The same turns and mirrors carry the whole set onto itself and the rows of a family onto each other. Which other rows belong to the same family as each row named below? List them in the order they appear above.
These 36 rows form 6 families of 6 rows each.
pep: |  174 | -195 | -115 |  -69 |   -6 |  -67 | -236 |  155 | -449 |  -48 | -126 |  164 |  224 |  -26 |  252 | -437 |
neb: |  126 |  170 | -198 | -164 | -214 |  -97 |  -58 |    4 | -241 |  175 |   73 |   50 |  146 |  133 |  121 | -316 |
fila: |    7 |  -76 |  253 |  -76 | -153 |  -92 |  -87 |  -60 | -263 |   16 | -175 |  -49 |  550 |   82 |  181 | -149 |
buvil: |  152 |   74 | -261 | -188 | -113 | -116 |  -12 |   15 | -239 |  168 |   92 |  101 |  108 |  115 |  112 | -296 |
zegud: |  -48 |  -36 |  209 |  -12 | -218 |  -63 |  -30 | -193 | -227 |  115 |  -40 | -129 |  375 |   51 |  204 | -111 |
laki: |   46 |  -46 |  317 |   -2 | -286 |   53 | -171 |  369 | -142 |   53 |  -34 |   42 |  362 | -138 |  253 | -198 |
dilom: |  175 | -113 |  211 |  -79 |  289 |   86 | -143 |  118 | -241 |   21 | -114 |  197 |  305 |   80 |  313 |   21 |
Lavi: |   24 | -161 |  158 |   17 |  -66 |   51 |    0 |  122 |  173 |   18 |  122 |  144 |  -42 |   23 |  143 | -178 |
vuker: |    7 | -157 |  165 |   33 |  -22 |   82 |  -83 |  126 |  122 |  -54 |   73 |  215 |  -90 |   66 |  178 | -218 |
pano: |  136 |  -41 |  222 |  -78 |  288 |   -4 |    8 |  -25 | -230 |   85 |   -5 |  316 |  197 |   85 |  357 | -124 |
Fegi: |  133 |  -65 |  323 |   39 | -319 |    6 |  -65 |  306 |  -92 |  112 |  -72 |  -34 |  278 | -185 |  180 | -244 |
fesak: |  148 |  172 | -165 | -117 |    5 |   28 |  -19 |  -87 | -155 |  238 |   16 |   30 |  170 |  211 |  102 | -231 |
bado: |   75 | -180 |  -64 | -136 |  -43 |  -38 | -288 |  251 | -433 |  -79 | -149 |  185 |  301 |  -68 |  263 | -320 |
nez: |  192 |  134 | -231 | -193 | -155 | -166 |  -56 |   16 | -225 |  147 |    0 |   68 |   75 |  100 |  102 | -266 |
Vifon: |  224 | -232 |  -95 | -124 | -111 |   -8 | -318 |  255 | -307 |  -25 | -119 |  176 |  148 |   98 |   92 | -427 |
bal: |  262 | -221 |  -85 | -139 |  -51 |  -15 | -274 |  293 | -309 |   37 | -227 |  225 |  241 |   26 |   87 | -348 |
vak: |  215 |  -88 |  186 |   47 | -240 |  126 | -225 |  346 |    3 |  130 |  -98 |  -49 |  311 | -107 |  124 | -216 |
dipaf: |   91 | -173 |  100 |  101 | -113 |   56 | -162 |  120 |  106 |   66 |   10 |  205 | -136 |   88 |  125 | -198 |
Gumu: |   66 | -138 |  243 |    5 |  219 |   -3 |   24 |  140 | -285 |    8 |  -17 |  292 |  150 |   95 |  356 |   -3 |
dima: |  228 | -268 |  -96 |  -33 |   22 |  -88 | -211 |  251 | -412 |  -48 |  -87 |  197 |  179 |  -38 |  268 | -368 |
gov: |  122 | -111 |  161 |  -61 |   -4 |   42 |  -55 |   68 |  212 |   71 |  -49 |  243 |   29 |  159 |   37 | -116 |
mulis: |  149 |  -41 |  241 |  -12 |  248 |   51 | -120 |  193 | -309 |  -41 | -106 |  199 |  348 |  100 |  379 |  -87 |
gav: |   29 |  -28 |  169 | -114 | -166 | -109 |  -14 | -192 | -261 |  133 |  -61 | -152 |  364 |  -12 |  187 |  -65 |
faba: |   18 | -132 |  185 |  -18 |   40 |   93 |    6 |  -27 |  131 |   64 |  -28 |  207 |    8 |  192 |   63 | -180 |
Tos: |   72 | -121 |  175 |   17 |  -60 |   16 |  -53 |  130 |  172 |  -26 |   27 |  149 | -105 |    5 |  149 | -144 |
folu: |  221 |  134 | -237 | -155 |  -23 |  -31 | -115 |  -49 |  -72 |  191 |  -29 |   35 |  184 |  161 |   71 | -183 |
siz: |  130 |  -61 |  376 |   97 | -290 |   49 |  -87 |  302 |  -76 |   93 |   10 |   23 |  277 | -106 |  237 | -291 |
rivoz: |  138 | -126 |  265 |  -91 |  251 |   -2 |   -7 |   95 | -297 |   24 |  -47 |  276 |   90 |   61 |  330 |  -23 |
Bada: |  219 |  -46 |  202 |   45 | -294 |  127 | -241 |  362 |  -32 |  114 |   28 |  -51 |  212 |  -14 |  146 | -288 |
fopok: |   77 |  -68 |  236 | -163 | -133 |  -71 |  -81 |  -90 | -222 |  131 | -162 |  -31 |  528 |   84 |  124 |  -40 |
Kodu: |  198 |  102 | -206 |  -60 | -239 |  -81 | -144 |   35 | -205 |  248 |   11 |   88 |   43 |  145 |   93 | -274 |
dugip: |  -31 |  -42 |   99 |  -49 | -172 | -132 |   14 | -152 | -299 |  113 |  -42 | -117 |  419 |   36 |  211 |  -68 |
ger: |    8 |  -24 |  201 |  -82 |  -82 |  -92 |    3 | -276 | -143 |  143 |  -29 |  -38 |  413 |   15 |  215 | -161 |
ded: |  107 |  -78 |  200 |  -24 |  237 |   20 |  -33 |  101 | -361 |   28 |  -26 |  319 |  109 |  140 |  364 |  -91 |
tizus: |  169 | -109 |  284 |   85 | -353 |  -35 |  -79 |  296 | -105 |  120 |   20 |  -45 |  312 | -122 |  204 | -265 |
moni: |  197 | -208 | -101 |  -97 |   40 |  -62 | -203 |  235 | -426 |  -45 | -184 |  167 |  171 | -100 |  233 | -360 |

Which other rows belong to the same family as bal? dilom, vak, gov, folu, fopok
Which other rows belong to the same family as Kodu? laki, pano, bado, dipaf, ger
Which other rows belong to the same family as Lavi? buvil, Gumu, dima, dugip, tizus

The same turns and mirrors carry the whole set onto itself and the rows of a family onto each other. Which other rows belong to the same family as each row named below? List them in the order they appear above.
These 40 rows form 5 families of 8 rows each.
zesil: | -150 |  -29 |   96 | -217 |   61 | -205 |   97 |   53 |    9 | -214 |  -81 |  206 |   41 |   69 | -106 |
tuzop: |   40 | -340 |  -50 |  108 |   -6 |  -51 |   15 | -118 |  133 |   41 |  -82 |  253 |   94 | -152 |   55 |
zabol: |  129 |  -91 |  164 |   61 | -122 |  238 | -144 |  115 |  102 |  118 |  -64 |  130 |  -40 |   53 |  109 |
voden: | -223 |   26 | -171 |  -30 |  237 |   46 |  -12 | -129 | -175 | -105 |  -59 | -236 |  -19 |  -68 |   19 |
seme: | -117 | -168 |    9 |  -87 | -160 |  146 |  -66 |    5 |   82 |    0 |  226 | -163 |  127 | -193 |  -18 |
nas: | 182 | -65 | 174 | -18 |  23 | 232 | -25 | 174 | -97 | 169 |  14 | 143 | -66 |  48 |  24 |
Fug: |  100 | -327 |  -34 |   96 |  118 |   15 |  183 | -121 |   -4 |  -16 |  -54 |  196 |   67 | -180 |   99 |
vubu: |    2 | -127 |  -12 |  122 |  -63 | -195 |   18 | -184 |   20 |  298 |  121 |  -28 | -100 |  116 | -161 |
zosa: | -175 | -191 |   58 |  -43 | -157 |  152 | -136 |  114 |   41 |  -35 |  248 |  -81 |  122 |  -28 |  -90 |
radas: |   -7 |  188 |   33 |   60 |   57 |  -63 |  123 |   -7 | -270 |  -90 |  188 |  -72 |  129 |  177 |  -88 |
Naza: |  -65 | -358 |  -19 |  131 |  192 |   63 |   86 | -137 |   -9 |    6 | -149 |  125 |    6 | -210 |  -18 |
git: |  -13 | -278 |  -50 |  244 |    9 |  -66 |  134 | -146 |  -76 |  -57 |  -61 |  142 |   38 | -202 |  141 |
lutaf: |  -73 | -156 |  -75 | -142 | -248 |  159 | -175 |   10 |  121 |   79 |  132 |   -5 |   69 | -141 |  -39 |
mog: | -138 |  -38 | -303 |   29 |  127 |  -52 |    1 | -121 | -119 |  -93 | -213 | -149 |    5 |    8 |  104 |
zevov: | -113 |   64 |   85 | -227 |   79 | -128 |   30 |  187 |   33 | -201 |  -95 |  121 |  -14 |   87 |  -46 |
zagap: |   23 |  150 |   -2 |   59 |  -56 |   34 |  -75 |  -12 | -257 | -132 |  168 |  -28 |  249 |  167 |   -2 |
Devi: |  -38 | -170 |  -19 |   93 |  -63 | -103 |  -42 | -229 |  -56 |  324 |  -10 |  -77 | -173 |   45 | -117 |
fele: | -135 |  -85 |   -7 |  252 |  -64 |  -30 |   84 | -202 |  -10 |  282 |   60 |  -73 | -167 |   35 | -130 |
sig: |  -67 |  -93 |  -51 |  194 |   36 | -229 |  -49 | -141 |   12 |  243 |   17 |   78 | -201 |   21 | -189 |
robor: |  178 |  -39 |  201 |  -21 |   30 |  245 | -103 |  103 |   -9 |  133 |  -97 |   50 | -174 |   49 |    7 |
Susig: |  116 |  -39 |   77 |  -55 |  -40 |  302 |  -48 |  183 |  -49 |  -11 |  -61 |  118 | -193 |   63 |  -33 |
Fir: | -178 |  135 |  210 |  215 |  166 |   99 | -132 | -226 |   84 | -142 |  -33 |   46 |   17 |   85 |   39 |
lil: | -250 |    2 | -240 |  -67 |   79 |    6 |  -71 |  -26 | -130 |  -23 | -185 | -195 |  -41 |  -22 |  109 |
zubip: |  -41 |  -49 |  102 | -301 |   69 |  -98 |  -75 |   86 |   44 | -240 |  -27 |  127 |  123 |   86 |  -28 |
Som: |   29 | -108 | -106 |  143 | -184 | -105 |    3 | -170 |   17 |  319 |   46 |  105 |  -97 |   76 |  -14 |
Laruf: | -249 |   90 |  166 |  181 |  211 |  -58 |  -88 | -265 |   57 |  -60 |   14 |   94 |  -34 |  134 |   58 |
bolep: |  -68 |  -39 |   95 | -174 |  213 | -150 |  119 |   95 | -111 | -241 |  -74 |   47 |   77 |   65 | -130 |
tevog: | -194 |   93 |  228 |  160 |  266 |   31 |   -9 | -154 |    3 | -121 |  -63 | -107 |  -67 |  118 |   17 |
bine: | -171 |   78 |  131 |  110 |  178 |   97 |    2 | -363 |  176 |  -94 |  -24 |    3 |   -4 |   46 |   50 |
lakas: |  -47 |    3 |  167 | -287 |  -45 | -223 |  103 |   76 |  -42 | -133 |  -67 |   50 |   80 |   60 |  -53 |
matir: |  -78 |   42 |  145 |  220 |  193 |  -75 |  -95 | -275 |  108 |  -86 |  -95 |   37 |   29 |  133 |  166 |
leluf: | -184 |  -79 | -195 |  -22 |  202 |   31 |  -64 | -117 | -101 |  113 | -179 | -216 |   12 |   63 |  155 |
Mosi: |  125 |  -72 |  291 |   50 |  -39 |  163 |   -7 |  220 |  -60 |   79 |  -72 |   87 |  -69 |   71 | -103 |
Kisap: |    8 | -278 |   -8 |  200 |  146 |   77 |  138 | -126 |  126 |   18 |  -38 |  133 |   50 | -234 |   97 |
Sanof: |  -85 | -111 |  -19 | -109 | -146 |  143 |   21 |   96 |  -64 |    2 |  231 |  -40 |  129 | -195 | -173 |
pag: |   62 |  136 | -103 |  147 |   -4 |  -20 |   31 |   25 | -254 |  -35 |  123 |   42 |  217 |  215 |  -30 |
mel: |   97 |  211 |  -48 |  -12 |  -76 |   32 |   -8 |   55 | -152 |  -50 |  161 |  -38 |  136 |  256 |   89 |
gevon: |  174 |  178 |  -11 |   48 |   67 |   -2 |   10 |   56 | -171 |  -20 |  152 |   58 |  286 |   99 |  -44 |
danit: | -173 |   10 | -301 |  -76 |  131 | -123 |  -64 | -213 |  -51 |    6 |  -85 | -107 |  -35 |  -39 |  143 |
Kovol: |  -44 | -197 |   51 | -121 | -214 |   81 |    1 |   52 |  123 |  -38 |  178 | -112 |  115 | -121 | -179 |

Which other rows belong to the same family as lil? zesil, seme, Fug, vubu, robor, Fir, pag
Which other rows belong to the same family as Sanof? Naza, fele, zubip, matir, Mosi, mel, danit
Which other rows belong to the same family as bolep? tuzop, zabol, voden, radas, lutaf, Som, tevog
Which other rows belong to the same family as lakas? zosa, git, sig, Susig, bine, leluf, gevon

The same turns and mirrors carry the whole set onto itself and the rows of a family onto each other. Which other rows belong to the same family as each row named below? List them in the order they appear above.
These 32 rows form 4 families of 8 rows each.
dagat: |  139 |  254 |  137 | -163 |   -4 |  322 |   94 |  -50 |  -54 | -110 |  348 | -199 |  391 |  -11 |  146 |  -78 |  174 | -103 |   13 |   37 |   52 |   95 |  -78 |   31 |  -68 |  298 | -265 |  147 |
Gek: |   54 |  121 |  364 |  -50 |   73 |  265 |   46 |    3 |  178 |  -79 |   62 | -209 |  -79 | -160 |  116 |  165 | -190 |  -75 |  103 |  188 |  -31 |   58 |  146 |  -32 | -110 |  214 |  218 |  188 |
geni: |  -15 |  157 | -295 |   65 |  110 |  327 |  -87 |  218 |    5 | -341 |  310 |    3 |  294 |   71 |  153 |   15 |  259 |  251 |  155 |  141 | -174 |  -29 |  -53 |  -22 |  194 |  158 | -265 |  -42 |
ginip: |  -35 |  168 |  -94 |  133 |  123 |  317 |   24 |  -25 |  -20 | -286 |  165 |  -13 |  -82 | -153 |  -34 |  149 | -253 |  241 |  372 |  212 | -116 |  -66 |  280 | -257 |  263 |  113 |   91 |   50 |
Dab: |  136 |  -62 |    9 |   51 |  144 |  532 |  208 |  188 |   60 | -249 |  420 | -105 |   66 |  -99 |    0 |   48 |  199 |  144 |  212 |  117 | -143 | -101 |  282 |  -32 |   63 |   26 | -319 |   48 |
rur: |    1 |  452 |   35 | -133 |  -67 |  194 | -132 |  -63 |   44 | -155 |  -17 |   12 |  189 |  -73 |  143 |   87 | -197 |   89 |  102 |  131 |  128 |  165 |  -90 |  -16 |   48 |  261 |  212 |   81 |
zel: |  -18 |  352 |    7 |  -61 | -131 |  116 | -155 |   98 |   43 | -194 |  -56 |   12 |  303 | -114 |   64 |   92 | -140 |  105 |  148 |   44 |  113 |  129 |    1 |   55 |   -2 |  232 |  237 |   -5 |
minom: | -126 |  132 | -203 |   70 |   45 |  214 |  -22 |  162 |   96 | -398 |  316 |  -97 |  263 |   87 |   72 |   45 |  248 |  185 |  161 |   84 | -201 |    4 |  -50 | -100 |  226 |   78 | -310 |  -41 |
Mirop: |  -59 |   54 | -179 |  167 |  111 |  294 |   39 |   -8 |  127 | -171 |  204 |  -49 | -109 | -198 |   58 |  203 | -199 |  232 |  302 |  178 | -241 |  -41 |  322 | -149 |  155 |   68 |   40 |   65 |
vezol: |  171 |   15 |   71 |  -33 |  195 |  590 |   66 |  179 |   44 | -177 |  498 | -146 |  110 | -131 |  219 |   70 |  255 |  150 |  233 |  136 |  -43 |  -52 |  204 |  -19 |  207 |   61 | -287 |  225 |
kesuk: | -129 | -115 |  176 |   45 |  -84 |  274 |  164 |   37 |   45 | -376 |   94 | -274 |   76 | -185 |   36 |  217 |  121 |   96 |  211 |    9 |   -2 |   66 |  187 |  -51 |  287 |  153 |   67 |  321 |
teg: |  -35 |  113 |  -90 |  131 |   48 |  388 |  124 |    5 |  -65 | -242 |   -7 |  -93 |  -76 | -134 |   12 |  231 | -214 |  292 |  355 |  224 |  -64 |   57 |  292 | -186 |  156 |   80 |   93 |   69 |
bofos: |  -83 |  212 | -300 |   70 |   70 |  316 |  -10 |  304 |  111 | -377 |  279 |  -22 |  342 |    1 |  128 |   33 |  176 |  192 |   82 |  -18 | -132 |   13 |    0 |   38 |  198 |  164 | -250 |  -30 |
Taluk: |  211 |  386 |   53 |   17 |  227 |  376 | -214 |  183 | -260 |  -77 |  241 |  -47 |  263 |   47 |  261 |  -39 | -137 |   41 |   75 |  212 |  -71 |   88 |   -7 |  -49 |  -59 |  324 |  -35 |  -70 |
guso: |  126 |  -52 |    2 |   35 |  174 |  613 |   92 |  205 |  -22 | -263 |  417 |  -67 |    6 | -112 |  185 |  153 |  234 |  169 |  266 |  204 | -145 |  -53 |  218 |  -45 |  170 |   21 | -252 |   95 |
zagu: | -146 |  -79 |   81 |   34 |  -60 |  213 |  317 |  -77 |   51 | -400 |  185 | -292 |  102 |  -67 |  -13 |  190 |   71 |  128 |  139 |  -34 |   18 |    1 |  185 | -114 |  184 |  230 |  -55 |  274 |
zep: | -174 |  -19 |   82 |   39 |  -47 |  263 |  280 |   15 |  266 | -443 |  233 | -193 |   45 | -123 |  -29 |  240 |   90 |   86 |  225 |   31 |  -69 |  -70 |  153 | -146 |  221 |  224 |  -45 |  248 |
fepu: |  162 |   38 |   69 |  -68 |  223 |  620 |  190 |  214 |  118 | -240 |  424 |  -87 |  -56 |  -54 |  130 |  147 |  194 |  156 |  133 |  163 | -113 |  -24 |  228 |  -16 |  113 |   35 | -282 |  106 |
todo: |  162 |  292 |  177 | -199 |   58 |  233 |  -57 |  -15 |   -8 | -137 |  223 | -193 |  325 |   30 |   84 | -114 |  257 |  -48 |   12 |  164 |   29 |   86 | -198 |   57 |  -44 |  213 | -169 |  104 |
bos: |  171 |  466 |   46 |  -29 |  232 |  413 | -207 |  164 | -178 |  -90 |  360 |   17 |  258 |  -33 |  226 |  -34 | -159 |  -40 |  244 |  255 | -111 |   20 |   19 | -158 |   59 |  315 |  -64 |  -57 |
vom: |   81 |  391 |  -25 | -184 |  281 |  347 | -157 |  258 | -124 |  -71 |  403 |   17 |  333 |   78 |  335 |   25 | -106 |   17 |  206 |  250 |  -65 |    6 |   74 |  -84 |   -8 |  226 |  -60 |  -78 |
dila: |  178 |  186 |  267 |  -30 |  191 |  273 |  -34 |  -16 |   52 |   -1 |  104 | -209 |  -48 | -183 |  155 |  143 | -170 |  -27 |  100 |  248 |  -92 |   37 |  145 |    0 | -122 |  337 |  237 |  197 |
Pap: |  186 |  166 |  418 |  -77 |   98 |  343 |    8 |   78 |   83 | -133 |   96 | -143 | -120 | -103 |   98 |  262 | -117 |   37 |  132 |  235 |    4 |   66 |  162 |  -43 | -110 |  261 |  218 |  123 |
Pelo: |  124 |  342 |   95 | -140 |  290 |  398 | -199 |  209 | -229 |  -63 |  359 |   -7 |  224 |   29 |  215 |  -43 | -154 |  -94 |  184 |  306 |  -29 |   23 |   33 |  -63 |  -57 |  228 |  -17 |  -33 |
Gebob: |  146 |  277 |  143 | -215 |   29 |  330 |  -15 |   45 |   67 | -157 |  463 |  -26 |  382 |  -36 |  129 | -134 |  165 | -105 |   14 |   20 |   72 |  -10 |  -77 |   60 |   11 |  245 | -219 |  100 |
nadu: | -104 |  314 |   87 | -200 |  -62 |  102 |  -86 |   64 |   84 | -135 |  -20 |  -45 |  324 |  -26 |  130 |   22 | -195 |   17 |  102 |   81 |  140 |  118 |    6 |   28 |    7 |  223 |  244 |   93 |
Gute: |  135 |  164 |  205 | -160 |  108 |  318 |  -36 |    8 |  -19 |  -99 |  405 | -174 |  327 |   59 |   99 |  -81 |  200 |  -99 |   32 |  130 |   40 |    3 | -132 |   40 | -103 |  203 | -283 |   86 |
ziko: |   86 |  108 |  384 |    6 |   62 |  255 |   38 |  161 |   17 | -153 |   88 | -207 |  -62 | -212 |   33 |  138 | -234 |  -38 |  171 |  235 |   53 |   45 |  179 |  -78 |  -48 |  280 |  240 |   55 |
lalef: |  -84 |  140 | -180 |  155 |   43 |  272 |   54 |  -42 |   68 | -247 |   37 |  -42 |  -60 | -187 |   95 |  132 | -203 |  235 |  323 |  212 | -199 |   -2 |  251 | -200 |  234 |  143 |  157 |  112 |
der: | -173 |  -81 |   28 |   59 | -120 |  257 |  242 |  -33 |  143 | -373 |  131 | -219 |  161 | -126 |  123 |  190 |  122 |  182 |  236 |  -16 |  -33 |   -3 |  177 | -123 |  302 |  183 |  -24 |  284 |
dafol: |  -46 |  242 | -238 |    7 |  109 |  419 |    8 |  167 |   50 | -382 |  346 |    8 |  358 |  134 |  232 |  116 |  224 |  203 |  104 |   -8 | -160 |   -1 |  -13 |  -40 |  197 |  221 | -280 |   96 |
Siv: | -148 |  284 |   15 | -200 |  -72 |   86 |  -41 |   37 |  -74 | -184 |  -39 |  -11 |  268 |  -47 |   84 |  118 | -220 |   25 |  201 |  130 |   61 |  152 |   86 |  -27 |   45 |  147 |  274 |   -5 |

Which other rows belong to the same family as geni? Gek, guso, Pelo, nadu, Gute, lalef, der
Which other rows belong to the same family as dagat? ginip, zel, bofos, zagu, fepu, bos, Pap

